(in the rows, 128 means zero)
The rows below come in pairs that one turn or mirror swaps. Which row does each named row swap with?
The rows were stretched afterwards, more along some directions than others.
Fela: [ 96 124 139 116  96 151 139 107 146 138 143 153 121 101 146 116  81 135
 109 109 130 127]
Bener: [149 123 141 139 111 122 125 100 113 142 169 162 120  94 111 120 101 124
 128  80 136 148]
mugon: [152 115 119 127 126 125 134 110 135 124 137 131 149 140 144 138 117 123
 133 105 104 132]
sapak: [143 135 151 139 106 114 125  97 116 135 168 163 126  91 120 121  93 131
 139  77 139 157]
kevi: [ 85 140 167 146 120 110 141 130 139 117 124 136 137  96 139 134  84 118
 146 120 113 114]
toki: [ 90 146 146 108 116 122 125 124 120 110 111 153 116  98 138 140  99 104
 142 123 137 125]
poto: [114 123  99 152 127 116 121 125 138 106 150 157 123  96 100 127 116 117
 146 123 144 116]
sovi: [132 131 124 129 130 126 133 129 168 113 109 114 130 111 134 109 136 143
 140 116 136 115]
kilef: [149 112 111 123 129 122 130 109 133 125 141 135 142 140 142 127 117 130
 134 102 108 130]
peb: [130 151 146 126 116 108 138 118 144 113 116 142 142 108 138 131 128 164
 168 125 161 141]
pasi: [ 87 133 149 153 113 134 123 108 134 123 138 142 100  72 129 111  75 128
 136  79 165 126]
zevi: [158 139 142 156 111 102 122 103 119 124 161 167 133  97 124 135 105 151
 153  98 155 149]
Bek: [ 93 128 124 122 135 137 128 128 124 121 115 128 111  90 116 110 130 113
 149 114 119 126]
dida: [148 142 150 149 107 100 130 101 122 122 151 166 135 100 128 134 105 157
 163 103 152 149]
bolel: [ 90 144 143 108 115 129 124 125 119 111 111 155 116  92 134 144  98 106
 143 123 136 128]
saf: [103 141 136 111 125 160 131 119 138 157 130 118 112 100 143 105 102 109
 127  84 124 134]
goloz: [158 135 148 148 111 103 124  99 118 128 162 165 128 100 129 132 104 147
 150  95 148 151]
gaz: [ 99 145 140 121 127 127 140 131 145 111 103 123 119  96 126 122 140 139
 152 128 151 131]
Bafun: [124 137 129  96 106 127 128  98 132 109 125 137 141 105 129 120  70 148
 133  78 147 157]
Teb: [107 132 139 118 124 163 129 120 132 155 134 122 115  99 135 109 101 102
 120  80 124 131]
rame: [113 169 140 115 100  93 127 115 123 116 141 164 113  90 109 132 108 148
 134 118 142 159]
Dogud: [126 149 157 143 114 148 120 128  98 136 111 142 124  95 123 147  89 128
 159 102 131 138]
lep: [153 122 127 134 120 127 126 112 134 128 126 131 149 138 153 145 115 117
 142 101 108 126]
Nifo: [118 127 140 121 121 157 127 114 128 153 146 130 116  96 128 110  99 101
 117  75 123 139]
vegup: [120 146 131 104 105 121 129 108 137 101 123 148 156  99 129 117  68 160
 145  89 144 145]
tefu: [158 117 125 147 126 133 128 115 128 130 124 129 141 137 144 148 122 116
 143 111 110 118]
girar: [131 130 115 115 131 113 128 119 122 118 141 134 125 125 124 117 103 154
 131 100 128 140]
mog: [144 142 120 133 114 115 124 119 135 103 137 165 135  90 128 127  91 174
 154  98 140 133]
rufe: [104 145 133 121 126 120 121 126 122 124 121 123  99  99 127 123  98 135
 136 103 151 143]
bor: [117 140 123 123 109 117 120 124 131 112 132 182 150 102 128 133 119 151
 137 145 155 124]
Rize: [102 138 142 100 123 130 127 124 119 116 100 152 123 109 137 143 109 106
 143 132 135 130]
bir: [117 154 149 106 108 115 124 125 130 113 116 173 147  96 132 127 108 163
 129 133 168 134]
Kir: [ 86 121 145 147 112 143 125 115 131 118 137 144 102  81 122 109  79 126
 125  94 158 122]
Fazed: [117 148 139 110 112 112 126 128 138 113 121 172 150 102 133 129 113 162
 128 143 157 125]
Vede: [121 154 148 137 116 148 119 128 101 133 111 147 125  93 120 139  97 141
 165 109 129 143]
lamuf: [123 144 126 112 103 123 120 112 116 104 136 181 133  84 124 129  85 148
 156 102 126 136]
miki: [154 113 115 134 124 126 132 104 133 124 142 133 141 139 143 138 119 123
 135 102 107 132]
Lup: [ 86 148 155 144 116 130 128 119 125 140 111 120  97  84 139 127  99 114
 155 112 149 132]
Fafav: [ 92 126 117 123 130 139 121 117 120 119 125 133 109  83 115 106 118 114
 153 105 115 136]
soti: [115 136 143 113 108 124 135 108 127 110 130 143 152 101 138 113  56 148
 143  83 127 139]
bevek: [155 129 147 148 108 113 129 101 111 132 169 168 126  97 112 122  98 145
 137  87 144 149]
Sogal: [ 96 134 149 133 126 119 137 113 133 134 120 129 129 100 155 116 130 124
 165 127 126 134]
non: [135 144 154 153 116 144 120 124 106 136 114 139 126 102 130 155  98 118
 156 105 127 131]
gelid: [109 144 125  94  96 128 143 110 151 126 142 166 136 110 141 132 104 147
 114 122 130 150]
sopa: [128 145 151 119 120 109 125 126 136 115 112 161 139  98 137 133 125 161
 134 138 166 122]
vuvul: [ 85 146 152 142 119 132 130 116 130 143 109 121  96  85 149 128 112 109
 155 127 143 127]
doru: [ 83 120 144 145 114 149 129 117 135 123 137 136  98  79 125 111  79 121
 120  93 154 119]
Gor: [150 122 144 148 119 133 129 113 129 133 116 125 144 126 150 151 109 114
 149  99 109 120]
tudi: [124 123 102 148 131 119 118 108 106 121 138 136 113 106 122 121 114 129
 169 109 130 139]
rin: [122 144 132 100 108 128 124 111 132 105 114 143 151 105 135 118  70 154
 137  87 152 144]

Swapped with Gor: Bener
Swapped with tudi: Sogal
Swapped with doru: bolel
Swapped with gelid: mog
Swapped with sopa: Bafun

